In the data rows, zero lies at 7.5, halfway between 7 and 8.
Some points, each followed by its number:
  5  10  8  6  9  10  5  10  7  8  11  9  7  7  11  9  3  10  7  12  10  15  7  8 0
  2  5  8  10  5  7  4  8  6  9  9  6  10  7  7  10  0  7  11  10  3  10  6  9 1
  10  10  5  6  8  7  8  10  7  7  9  10  7  9  9  8  8  8  8  11  9  10  9  6 2
  3  8  12  11  10  3  6  9  4  8  10  7  12  6  4  6  6  6  4  11  5  2  13  6 3
  6  9  9  7  10  6  6  8  7  5  9  8  7  5  9  10  3  11  10  8  8  12  8  8 4
  6  9  6  5  3  14  3  5  10  10  7  9  6  7  11  11  6  9  10  5  8  10  0  10 5
  8  10  8  7  9  5  2  8  7  7  8  5  8  6  5  10  6  9  9  2  7  5  6  14 6
  5  6  11  11  6  5  8  6  6  8  11  9  11  6  8  7  9  8  6  14  5  5  8  2 7
  9  4  8  8  11  4  8  9  6  3  4  4  8  6  4  6  6  7  11  5  5  7  10  9 8
  10  6  8  8  12  9  8  6  7  6  10  5  8  7  6  6  5  8  5  6  8  11  9  10 9
  8  5  9  7  5  10  10  4  10  8  8  8  5  8  9  5  10  7  7  8  8  4  7  4 10
  8  5  6  7  8  11  4  7  5  7  7  7  8  2  9  11  4  11  10  5  7  15  2  13 11
  9  8  12  7  9  8  9  8  10  6  4  5  5  7  5  3  7  9  8  3  10  4  8  10 12
  10  6  8  8  12  0  7  6  5  3  7  8  6  10  0  10  7  6  10  6  2  5  11  9 13
  7  7  8  13  9  5  14  10  5  8  6  10  10  8  7  5  9  5  5  14  9  9  10  5 14
  7  7  6  8  3  7  9  8  9  8  3  8  8  9  6  7  9  6  9  8  5  5  6  4 15
  5  6  6  7  8  10  6  4  6  5  9  5  9  7  7  11  4  11  9  7  6  11  4  11 16
  9  7  4  6  11  8  6  8  5  7  10  6  9  10  6  8  8  9  5  8  8  8  9  8 17
  5  6  9  5  5  11  4  9  9  9  13  8  6  4  12  12  3  12  9  7  6  13  4  11 18
  3  11  11  6  8  8  6  9  2  7  6  8  8  9  4  9  8  4  7  8  9  2  4  9 19
  14  6  3  5  10  9  7  4  8  6  9  7  8  7  10  6  11  10  5  6  9  11  7  9 20
  11  8  7  6  9  8  10  7  7  6  7  6  7  10  5  3  11  6  4  4  12  3  8  9 21
  8  6  5  7  7  9  10  5  7  6  3  8  8  3  10  7  8  8  11  7  9  10  4  7 22
  6  9  10  7  11  6  12  10  3  3  10  8  10  4  12  7  8  10  7  13  10  11  8  8 23
  7  3  7  14  4  6  4  10  15  10  6  10  1  8  4  7  7  10  8  7  3  11  10  4 24
  6  8  7  10  9  6  8  4  8  7  5  10  8  9  4  9  5  6  9  12  7  9  7  7 25
  14  6  3  5  10  9  8  4  8  6  9  7  8  7  11  6  11  10  5  5  9  12  8  9 26
  9  6  8  7  3  10  7  5  15  14  6  10  3  8  8  8  9  6  5  4  6  5  7  5 27
  6  3  9  9  7  5  12  8  10  4  1  7  5  2  7  5  5  8  13  8  5  12  8  5 28
  10  10  7  8  9  4  9  12  11  8  4  10  6  9  7  7  11  7  6  5  10  7  9  8 29
  6  9  12  3  8  9  13  7  6  6  9  10  4  12  7  7  8  4  4  7  11  4  6  8 30
  11  3  9  12  10  9  7  6  13  10  9  6  6  7  7  6  8  10  3  7  6  10  10  6 31
  2  2  11  6  1  15  15  6  6  11  8  11  6  10  10  4  9  1  2  11  8  3  3  3 32
  7  7  8  9  6  11  3  10  9  12  11  8  7  5  12  11  5  10  3  10  8  13  6  8 33
  7  12  9  4  11  7  3  11  9  7  11  5  6  7  9  10  4  12  8  4  9  8  12  11 34
  5  9  6  8  4  6  5  8  7  11  7  10  9  7  8  10  7  6  9  9  6  7  6  6 35
  11  10  5  7  12  6  8  7  6  4  6  6  8  8  6  7  10  9  7  4  10  8  7  11 36
  10  6  8  10  10  8  8  7  8  8  9  6  8  8  5  5  8  10  4  5  9  6  8  10 37
  7  7  9  10  7  5  8  11  8  9  7  10  9  8  7  7  9  6  6  11  7  7  11  4 38
  6  13  8  5  9  7  1  11  4  8  11  5  12  4  10  9  5  10  9  7  10  8  7  12 39
  13  8  7  6  12  10  12  5  5  8  11  9  8  11  6  5  13  7  0  8  14  5  8  9 40
  7  8  7  11  9  3  9  10  4  6  6  5  12  11  2  5  4  3  10  7  11  5  8  13 41
  2  7  9  8  6  7  8  13  5  6  8  10  9  4  10  8  2  8  10  13  5  13  8  6 42
  4  3  7  6  5  6  9  7  8  6  3  6  6  7  5  9  5  5  13  4  3  5  5  10 43
  10  9  7  8  4  8  13  5  11  10  2  11  6  7  9  5  14  7  6  5  11  1  4  4 44
  7  6  6  12  9  5  6  8  7  6  4  8  8  6  4  10  6  10  12  5  6  11  5  12 45
  10  5  9  7  13  5  15  8  1  1  9  5  10  12  4  2  10  4  7  9  9  4  12  8 46
  7  6  7  9  7  11  3  10  9  11  11  8  7  5  11  10  5  10  3  10  8  13  7  8 47
  8  9  6  8  9  11  1  10  7  9  10  3  8  7  8  7  4  10  7  6  7  12  10  8 48
  10  9  6  8  5  8  4  7  13  11  6  9  3  13  5  7  10  6  5  4  6  5  8  5 49
  8  9  6  9  1  8  4  5  7  11  7  6  11  11  7  6  12  4  6  6  8  0  5  7 50
  9  4  5  6  8  8  11  2  9  7  8  9  4  9  6  10  10  5  6  7  5  9  5  8 51
  4  11  6  5  5  7  3  6  3  7  9  9  11  7  9  11  5  7  11  10  7  7  4  10 52
  9  11  5  6  12  6  4  4  4  5  8  6  10  5  7  11  8  10  7  6  8  7  6  10 53
  9  12  7  6  4  13  5  8  5  10  15  9  9  10  15  5  11  8  4  11  10  8  6  6 54
  6  12  7  3  4  8  4  7  11  8  4  7  4  6  10  8  6  8  14  3  8  4  7  6 55
  4  6  10  10  6  6  8  6  7  9  10  9  10  6  9  7  9  7  5  14  5  5  8  3 56
  4  13  8  3  3  6  5  7  5  7  5  8  7  9  7  10  8  5  13  6  7  0  6  7 57
  6  6  9  9  5  6  8  8  8  9  6  10  8  6  7  7  7  7  9  12  6  5  10  2 58
  7  11  8  8  8  7  3  10  9  5  11  5  6  9  7  7  5  11  10  7  7  9  11  8 59
  7  5  11  12  10  5  4  12  10  7  9  6  7  5  7  6  3  13  8  10  4  11  13  5 60
  8  7  7  12  9  4  7  8  7  7  4  8  9  6  4  10  6  10  12  6  5  10  5  12 61
  5  10  8  5  9  11  6  10  7  8  11  10  8  7  11  9  3  10  7  13  10  15  7  8 62
  7  6  7  7  2  8  9  5  10  8  5  9  5  9  5  7  10  6  9  6  7  3  5  5 63
  9  11  3  8  6  3  8  4  9  6  3  7  9  6  8  7  9  7  14  7  7  6  9  6 64
  5  7  8  9  6  11  8  5  6  10  9  7  10  4  10  8  9  9  4  8  9  7  3  8 65
  3  10  9  4  2  6  5  11  7  6  7  4  7  9  11  8  3  4  14  9  6  4  10  6 66
  7  4  8  4  6  14  14  6  6  10  4  8  6  5  9  6  9  2  5  8  8  6  5  4 67
  8  6  8  6  6  4  5  7  12  8  8  7  3  9  5  9  8  8  10  3  3  2  11  6 68
  14  4  7  5  10  11  8  2  10  9  8  4  3  9  2  3  11  7  3  2  9  1  11  6 69
  11  11  9  10  9  4  10  10  11  7  4  11  6  10  7  5  11  7  7  3  10  8  9  8 70
  9  9  9  5  11  3  11  8  5  3  9  8  6  10  6  7  8  6  10  7  8  4  12  8 71
New points follow, each followed by the numbers of its five nearest points above, nearest first.
  10  9  7  8  6  9  4  8  13  11  6  9  3  12  5  8  10  6  5  4  6  5  8  5 49 27 68 63 29
  8  10  7  6  9  5  2  9  6  8  7  5  8  7  5  11  7  9  8  2  7  5  6  14 6 53 36 39 34
  10  10  7  5  12  8  5  7  4  7  12  5  11  7  6  7  7  9  4  8  10  7  11  9 17 9 53 37 36
  3  11  13  7  7  7  7  8  2  6  7  9  8  9  4  8  7  4  7  7  9  2  5  8 19 57 30 35 52
  7  7  6  8  3  8  8  8  9  8  3  8  7  9  6  7  9  6  9  8  6  6  6  3 15 63 58 35 10
  5  7  9  8  6  11  9  9  10  9  6  9  7  5  9  8  7  10  7  5  9  7  2  10 65 22 5 35 37
  7  8  4  8  4  6  11  11  10  10  2  11  8  8  9  9  11  4  9  7  8  7  5  7 15 29 35 63 22
  9  6  7  7  3  10  6  5  15  14  6  10  3  8  7  9  9  6  5  4  7  5  8  4 27 49 63 10 68
  10  5  9  7  13  5  15  8  1  1  9  4  10  11  4  2  10  3  7  10  10  5  12  7 46 71 21 14 41
  10  5  7  10  10  8  7  8  9  8  9  5  8  8  5  5  9  11  4  5  9  7  9  10 37 9 17 31 36
  5  7  6  7  3  8  3  8  11  7  5  5  5  4  7  8  4  10  15  4  5  7  7  7 55 43 68 59 35
  9  9  7  4  5  9  7  12  8  7  9  6  8  9  12  5  8  6  8  8  9  9  10  6 2 59 38 17 48
  11  2  7  11  10  10  7  6  12  9  9  6  5  7  7  7  8  10  3  6  6  10  10  6 31 37 9 20 26
  8  9  7  9  1  9  4  5  7  11  7  6  10  12  7  6  12  4  7  6  7  0  5  7 50 63 15 49 35
  7  5  11  13  10  5  4  11  11  7  10  6  7  6  6  7  3  12  8  10  4  11  13  5 60 59 31 4 38
  8  12  6  4  4  13  6  8  5  10  14  9  9  10  14  6  11  8  3  12  10  8  6  5 54 2 65 62 33
  7  9  8  12  8  7  8  3  9  7  6  10  8  10  4  7  6  6  10  10  7  10  7  6 25 15 58 35 38
  14  4  7  6  9  11  8  2  10  9  7  4  3  9  2  3  11  8  4  2  9  2  11  6 69 21 37 12 10
  4  6  9  6  12  9  3  8  1  3  11  4  9  7  5  11  0  11  10  6  6  12  5  13 16 4 11 1 39
  5  5  10  14  4  3  11  10  10  3  3  10  6  6  6  5  4  8  15  9  3  12  8  6 28 61 45 42 58
  10  9  7  7  4  9  13  6  11  10  2  11  5  7  9  5  14  7  6  5  11  1  5  4 44 63 10 15 27
  13  9  9  6  12  11  12  5  5  8  10  8  8  12  7  4  13  6  0  9  14  5  8  9 40 21 30 37 17
  2  2  10  6  1  15  15  6  7  11  8  11  6  10  9  5  9  1  3  11  8  4  3  3 32 67 10 30 63
  6  9  10  7  11  6  12  10  3  3  10  8  10  4  12  6  8  10  7  12  11  11  8  9 23 4 2 62 0
  7  12  9  3  11  6  4  11  9  7  11  6  6  7  9  10  5  11  7  4  9  8  12  10 34 59 4 39 48
  8  5  9  7  5  10  10  4  10  8  8  9  5  8  9  5  10  7  7  8  7  4  7  4 10 63 15 58 27
  4  3  9  12  6  4  10  11  10  4  2  9  6  5  6  7  4  8  15  10  3  13  9  5 28 42 45 61 58
  4  9  9  6  9  6  7  10  5  4  8  7  8  9  8  9  5  6  10  8  6  10  7  9 4 59 52 2 16
  5  10  9  5  6  8  2  5  4  8  11  8  8  12  3  11  6  4  6  7  5  2  7  8 19 57 52 35 50
  9  7  9  7  5  9  6  4  9  8  11  8  5  10  6  7  10  11  6  7  8  3  6  6 10 63 37 49 68
  6  4  8  9  5  7  9  8  11  6  3  8  5  7  7  8  7  7  12  5  5  9  5  9 43 15 45 28 22
  8  4  8  5  10  7  11  6  9  4  7  8  2  11  4  9  9  5  6  5  5  7  10  6 51 71 68 10 30
  2  2  11  6  1  15  15  6  7  12  8  11  6  10  10  4  9  1  3  12  7  3  3  3 32 67 10 30 63
  8  12  9  3  11  7  3  11  8  7  11  6  6  7  9  10  5  11  7  4  10  8  11  10 34 59 39 4 48
  6  9  9  8  10  6  6  8  7  5  9  8  7  6  9  10  3  11  9  9  7  12  8  8 4 0 59 62 16
  4  11  6  5  5  7  3  7  4  7  9  8  11  7  9  10  5  7  11  10  7  7  4  10 52 35 39 16 1
  6  8  9  6  13  3  6  10  6  4  9  6  8  7  6  10  1  6  9  8  6  12  13  11 4 59 9 8 34
  6  12  8  3  10  12  1  6  2  10  14  3  12  4  9  8  4  10  4  7  10  7  6  13 39 53 48 52 34
  10  9  6  5  8  5  7  6  9  6  8  11  4  10  9  10  8  7  9  10  6  10  10  4 2 25 38 51 35
  5  6  7  8  8  10  6  4  6  5  9  5  9  8  8  11  4  11  10  7  6  11  5  11 16 4 11 1 45
  9  11  5  5  12  6  4  4  3  6  8  7  10  6  7  12  8  10  7  5  8  7  6  10 53 36 17 6 16
  6  8  4  8  2  5  6  8  7  8  6  7  9  8  9  10  8  7  13  8  5  7  6  8 35 15 64 52 43
  7  6  8  7  8  7  7  5  7  7  7  8  7  10  4  8  5  4  7  9  5  7  10  5 25 58 38 15 17
  7  7  9  10  7  5  8  11  8  9  6  10  8  7  7  7  9  6  6  11  7  7  11  4 38 58 14 56 2
  7  5  11  12  10  5  4  11  10  7  9  6  7  6  6  6  3  13  8  10  5  11  13  5 60 59 4 31 48
  8  9  8  4  11  4  10  9  5  3  8  8  6  9  6  8  8  6  10  7  8  5  12  8 71 8 36 2 17
